In the data rows, the value 128 means zero.
Each thing below was measured twice, in two different ways. The second way is not exact.
First some of them both ways: the first way, then the second way, then a blank line.
[115 134 108 125 112 126 122 165 114 109  99  79 202 199 106 122]
[119 155 169 104 138 123 141 116 137  97 154  63]

[122 118  81 165 149  80 152 174 105 143 107  52  72  88 124 142]
[140 131  55 140 105 180 124 137 132 157 178  94]

[130 141 152  91  97 184 119   0 128 115 101 233 252  79 120 147]
[ 65 141 212  99 146  40 117 172  73 103  60 186]

[128 111  91 153 133 136  99 137 102  34 125 139 226  79  74 147]
[ 81 172 132  77 200 109  76 146 134 149 149 139]

[145 101 106 177 162  98 179 238 177  92 238 188   0  81 102 126]
[151  79  20 172 102 167 117 155 181 225 134 183]

[132 113 107 142 134 147 105 119 111  43 123 159 221  66  76 142]
[ 92 149 141  61 193 103 101 163 136 155 128 137]

[129 130 142 136 122  95  70 208 107 159  99  84 130 140 153 100]
[164 138 104 102 132 152 155  89 130 112 157  81]

[120 126 115 146 125 140 101  96  94 134  88  92 188 132 137 146]
[114 153 157 116 139 126 102 113 113  96 120 115]

[135 129 140 116 139 110 213  82 218 140 178 179  44 116 116 146]
[118  86 133 186 116 148 140 181 134 146  95 177]

[128 132 154 103 117 104 174 135 208 173 175 201  62 204 142 118]
[164 111 145 177  86 142 170 148 154 104  60 150]

[112 132 100 140 119  95 144 168 108  98  79  14  99 147 179 116]
[188 121 120 133 122 162 129 126 141 137 192  55]

[120 141 122 130 130  94 134 183  92 130  84  21 130 150 165 122]
[161 133 128 139 123 172 134  98 116 117 190  60]

[128 128 150 112 128 110  82 174  92 176  95  63 104 140 152 110]
[157 122 102 131  97 153 160  81 125 124 153  87]

[122 121 128 144 131  90 103 198 140 141 120  76 105 202 174 113]
[168 147 119 126 132 172 135  82 170 107 143  71]

[139 116 129 140 133 188  98  65 123  86 172 255 163  55 123 138]
[ 85 150 127  78 159  81  67 159 140 151  81 214]

[126 127 150 107 111 120 127 143 152 145 119 189 214 229 127 118]
[129 175 184  92 130 132 171 114 120  76  85 109]

[117 130  95 148 122  88 141 174 110  96  82   3  97 143 185 122]
[151 116 107 149 123 146 114 110 140 152 200  60]

[127 113  95 155 118 135  88 129 102  34 122 153 233  81  75 141]
[ 87 153 140  51 197  94  99 164 123 148 140 123]

[132 132 143 110 111 106  77 182  93 152 101 101 119 156 148 112]
[167 115 101 110 106 118 163  68 140 105 150 101]

[127 126 128 133 135 114 136 116 112 142  89  85 151 110 114 137]
[116 107 137 116 115 143 133 126 112 113 147 114]

[132 130 131 119 126 113 201  66 210 128 179 199  65  99 114 147]
[114 101 128 181 121 137 120 187 118 158  85 174]

[120 123 121 128 108  87 170 132 218 150 179 163  29 179 140 123]
[152 110 112 193 108 132 154 160 154 127 102 129]

[124 121 118 122 114 162  82  34 105  64 115 241 255  84 122 150]
[ 79 177 183  52 184  65 105 160 103 126  88 180]

[132 122 112 139 142 171 112 105  88  61 149 138 191  85  79 140]
[ 80 137 144  88 168 106  91 135 121 172 139 142]

[141 122 134 128 132 148 147  56 184 120 193 232  53  76 130 146]
[110 114 128 163 120  87 111 181 137 150  78 222]

[134 124 139 138 143 156 136  83 114 169 124 132  97  96 148 132]
[142 108 111 152  96 117 107 137 120 116 112 143]

[129 128 130 151 138  69 190 255 189 135 124   0   3 169  60 102]
[162  79  35 172 131 200 164 115 141 154 160  34]

[131 134 142 119 136  89  79 204 106 155  94  97 124 131 152 100]
[162 141  92 105 137 126 170  76 142 109 139 103]

[135 123 132 127 114 150 104  72 132  67 137 232 205  57  96 140]
[103 140 138  73 168  72 117 179 112 152  93 189]

[125 124 103 150 143 137 123 101 104 143 126 117 105  90 152 146]
[123 133 106 138  96 116 104 124 118 136 138 159]

[122 133 126 113 100 127 110 151  72 180 130  78  97 189 159 133]
[147 127 129 146 100 137 137  74 117 100 173 118]

[142 139 156 110 135 134 206  74 174 132 163 101  10  72  75 133]
[106  44  94 204 118 133 124 162 104 166 137 147]

[129 132 126 129 146 147 133 114  97  78 108  77 175  63  59 150]
[ 91 125 135 122 156 141 103 136  93 157 156 105]

Now 12 new things, measured the second way only, each followed by its number:
[113 129 166 116 121 121 105 108 105  94 123 120] 0
[ 92 104 134 135 129  92  79 139 121 161 124 181] 1
[150 156  93 116  80 139 166  58 119 113 149 110] 2
[156  94 116 213 101 175 180 155 166 125 128 107] 3
[138 126  87 161  94 147 107 128 128 138 137 129] 4
[134 121 112 162  87 136  95 135 132 114 132 142] 5
[100 165 175  60 152  96  83 150 142 149  66 195] 6
[118 123 145 114 111 119 109 108 106 124 114 118] 7
[113 145 116 140 159  74 111 185 123 179  92 223] 8
[149  69  94 236 131 188 188 167 117 106 131  60] 9
[172 152  81 120 125 149 162  74 125  95 135 102] 10
[168 106 148 157  90 130 142  75 131  98 127 103] 11
A few of them come next, measured the first way, each followed by the number of its row above:
[145 131 141 124 157 204 137  55 116  96 147 147 127  55 100 143] 1
[128 117 129 146 154 153 134  98 123 169 134 124  82 103 162 140] 5
[132 112 118 140 116 147 127  50 175  92 176 236  99  53 131 137] 8
Now 12 new things, measured the second way only, each followed by its number:
[119 126 107 153 101 121 105 117 117 125 134 138] 0
[129 111 117 141  91 100  96 149 112 145 124 151] 1
[121 144 125 114 143 129 111 123 164 128 150 138] 2
[196  79  46 188  69 201 193 119 216 168 125 147] 3
[103  50  31 152 131 182 139 171 150 200 152 139] 4
[153 105 140 139  70 143 132 103 145 121 145 110] 5
[180 133 132 151 119 156 114 107 134 140 181  79] 6
[101 157 146  85 128  90 108 183 142 150  67 212] 7
[ 75 131 200 127 158  83 102 175  73 116  91 169] 8
[110 128 136 125 141  86 101 165 128 168  73 229] 9
[136 126  77 128 112 136 111 130 135 146 152 140] 10
[177 120 105 145 130 180 129 119 123 126 168  70] 11
A few of them come next, measured the first way, each followed by the number of its row above:
[152 120 139 154 170 119 195 206 162  92 162  86   2  38  34 118] 4
[131 121 108 153 149 127 137 119 116 144 120 110  84  90 151 143] 10
[128 121  97 159 129 135 117 193 127 102 167 152 125 153 119 124] 2
Now 12 new things, measured the second way only, each followed by its number:
[168 105 164 153  66 136 155 108 123 115 151 114] 0
[154 106 155 131  87 144 141  93 128 103 137 109] 1
[107  87 123 189 134 105 115 174 102 162  75 215] 2
[127 189 131  82 156 100  92 132  88 153 145 136] 3
[198 136  86 118 123 178 149  88 145 108 173  88] 4
[144 103 113 156 106 126 105 148 124 141 138 140] 5
[122 140 150 112 160 154 137 109 138  89 150  62] 6
[146 119 128 113 110 119 180  61 132 108 138 102] 7
[100 145 137  79 167  89  65 139 140 163 119 183] 8
[106 139 140  99 154  88  85 148 143 166  95 197] 9
[116 137 112 138 104 118 115 125 119 127 155 125] 10
[123  48  54 230 104 152 120 161 126 194 134 146] 11
A few of them come next, measured the first way, each followed by the number of its row above:
[139 125 147 119 114 142 171  31 197 129 183 194  40  69 116 130] 2
[134 112 126 145 141 189  98  82 126  81 172 240 154  62 131 138] 9
[125 127 110 148 147  73 109 209 123 143  95  47 112 139 178 108] 4
Now 12 new things, measured the second way only, each followed by its number:
[155 157  91 102 136 144 168  72 140 118 149 104] 0
[ 61 172 178  38 198  77  99 140 125 132 112 162] 1
[128 141 167 108 129 124 160 132 141 100  82 123] 2
[134 136 124 148 108 115  94 128  96 118 135 166] 3
[161 132 142 138 138 118 129 147 158 118  70 151] 4
[114 155 183 103 139 110 163 138 123  79  85 126] 5
[ 91 160 176  35 169 103 123 175 140 129 102 155] 6
[175 129 103 123 100 133 162  76 123 112 127 109] 7
[ 86  91 144 140 146  93 111 165  75 130 134 132] 8
[130 146 104 132 136 149 118 141 112 108 151  98] 9
[128 124 184 152 129 144 144 112 115  72 157  45] 10
[161  36  69 255  68 213 175 122 147 154 144  66] 11
A few of them come next, measured the first way, each followed by the number of its row above:
[129 122 121 136 148 155 122  80 101 164 137 133 119 106 155 140] 3
[131 135 148 115 126 113  85 182  88 191 105  87 122 129 166 112] 7
[130 120 115 135 125 162  82  81  90  52 118 198 255  84  91 139] 1
Now 12 new things, measured the second way only, each followed by its number:
[137 118 137 173 122 147 103 126 149 134 141  81] 0
[166 147  95 110 129 159 163  75 145 127 148  89] 1
[133 154 154 115 142 122 171 123 141 110  99 111] 2
[154  77  64 255 107 189 174 144 154 137 147  77] 3
[172 146  86 109 135 159 169  68 143 113 159  85] 4
[160 147 135 133 141 145 138 117 181 110 102 117] 5
[ 61 141 156  61 192 100 101 136 116 160 132 135] 6
[150 102 165 152  68 142 149  79 111 109 138  97] 7
[121 139 146 121 125 104 116 136 102 109 113 143] 8
[ 73 135 164  80 138  98  86 150 131 146 107 182] 9
[158 160  98 114 117 147 147  82 140 119 163 100] 10
[170 145  77 107 142 134 152  92 146 128 161  88] 11
A few of them come next, measured the first way, each followed by the number of its row above:
[123 122 112 136 118  88  78 203  82 172 115  67 127 130 155 102] 10
[136 131 129 123 154 186 145  80 114  96 152 200 195  87  97 145] 9
[135 133 147 138 142  95  73 211 117 162 104  80 121 154 159 109] 4
Now 12 new things, measured the second way only, each followed by its number:
[155 137 109 122 137 151 140 109 143 131 146  73] 0
[ 44 178 199  25 180  53 120 158  97 124  90 196] 1
[120 108 123 153  90 122 106 115 100 128  97 147] 2
[131 105  56 164 115 196 129 149 119 164 142  96] 3
[131 140 134 103 124 143 156 123 170 107  99 132] 4
[105 148 160 109 118  99 112 119  93 104 127 100] 5
[ 91 153 131  77 181 117  93 134 120 137 151 163] 6
[141 132  66 154 112 159 113 137 127 143 157 147] 7
[166 135 127 144  86 145 148  98 123 111 155  99] 8
[144 128 134 136 112 153 130  98 112 117 189  60] 9
[123 134 166 123 124 150 151 113 145 107 132  68] 10
[159 133  83 129  80 142 142  53 111 101 154 112] 11
A few of them come next, measured the first way, each followed by the number of its row above:
[126 132 129 130 129 151 103  67  80 149  72 112 201 104 147 143] 5
[129 111 101 153 141 153 103 117 106  56 148 148 197  79  91 140] 6
[130 122 133 147 160  85 179 171 158 154 112  67  44  92  93 131] 3
Now 12 new things, measured the second way only, each followed by its number:
[ 96 138 213 133 114 118 152 142  86  68  80 121] 0
[ 80 130 144  91 190 101  95 161 116 150 172 130] 1
[ 89 145 139  43 190  94 117 157 122 152 140 129] 2
[162 136 133 135 104 132 133 117 184 107 106 144] 3
[131 145 110 132 107 133  97 123 129 125 106 170] 4
[ 99 176 179  28 179  46 101 160 106 125  90 173] 5
[150 139  85 128  96 149 137  70 127 118 149 129] 6
[ 77 164 200  53 198  74 105 134 105 117 102 155] 7
[166 153  76 116 129 144 170  90 128 127 156 102] 8
[152 127  90 136 132 116 124  76 114 122 152  99] 9
[120 136 183 153 138 125 142 143 112  93 151  68] 10
[118  59  80 216 113 139 134 171 103 195 144 177] 11
A few of them come next, measured the first way, each followed by the number of its row above:
[115 120 114 136 100 106  61 181  92 151 105  50 103 134 155 120] 9
[130 128 100 130 128 149 124  85  93  49 108  97 211  74  67 142] 1
[128 125 125 126 122 182  75  62  79  63 109 203 255  85  89 135] 7
Now 12 new things, measured the second way only, each followed by its number:
[141  98 125 182 104 155 125 119 136 119 135 113] 0
[118 151 195 146 129 107 156 138  95  63  86 115] 1
[152 112 127 219 109 154 175 145 144 113  96 127] 2
[ 93 131 148  93 139  69  87 149 133 146  73 206] 3
[ 61 137 132  65 188 109  91 154 138 147 156 139] 4
[ 56 117 198 122 167  79 107 186  62 117 110 155] 5
[104 142 132  79 153  91  77 148 140 159 113 203] 6
[127 154  94  47 167 110 125 128 134 143 121 141] 7
[114  88 120 164 112  97 108 173 144 162  74 213] 8
[170 138 138 131 101 149 160  95 142 112 145 103] 9
[143 152 148 104 111 144 118 126 174 128 108 118] 10
[146  49  71 255  62 197 174 128 137 119 125  87] 11
A few of them come next, measured the first way, each followed by the number of its row above:
[123 138 153  95 110  86 194 128 222 179 169 141  29 200 139 126] 2
[126 122 126 137 138 139 122 192 142 138 169 179 130 197 143 124] 10
[118 142 130  90 101 165 131   0 133  84 106 132 213  97 107 152] 5
Now 12 new things, measured the second way only, each followed by its number:
[159 129 119 126 106 160 163  92 136 115 150  88] 0
[154 110 137 160 123 147 146 115 156 122 124 106] 1
[124 135 139 117 135 155 133 127 158 104 160  78] 2
[ 69 161 212  85 158  54 110 187  71 119  60 189] 3
[155 139 113 130 115 167 163  77 141 123 150  97] 4
[ 77 146 167  49 170  87  90 133 125 124 121 121] 5
[ 80 127 173 131 169  71 124 182  76 119  97 157] 6
[148 132 158 136  99 153 155  81 140  96 157 105] 7
[154 135 114 173 116 131 155 168 157 129 114 138] 8
[123  90 114 150  81 135 104 130 115 126 126 159] 9
[152 102 188 190 139 139 145  91 129  78 134  76] 10
[ 95 156 139  55 185 109 108 154 124 162 122 188] 11
A few of them come next, measured the first way, each followed by the number of its row above:
[120 125 106 131 101  86 164 142 201 137 172 186  62 178 152 119] 8
[117 121 108 132 129 118 135 189 130  98 120  75 169 188  96 123] 2
[127 124 126 127 130 140 150 171 149 145 147  97 102 187 117 116] 1
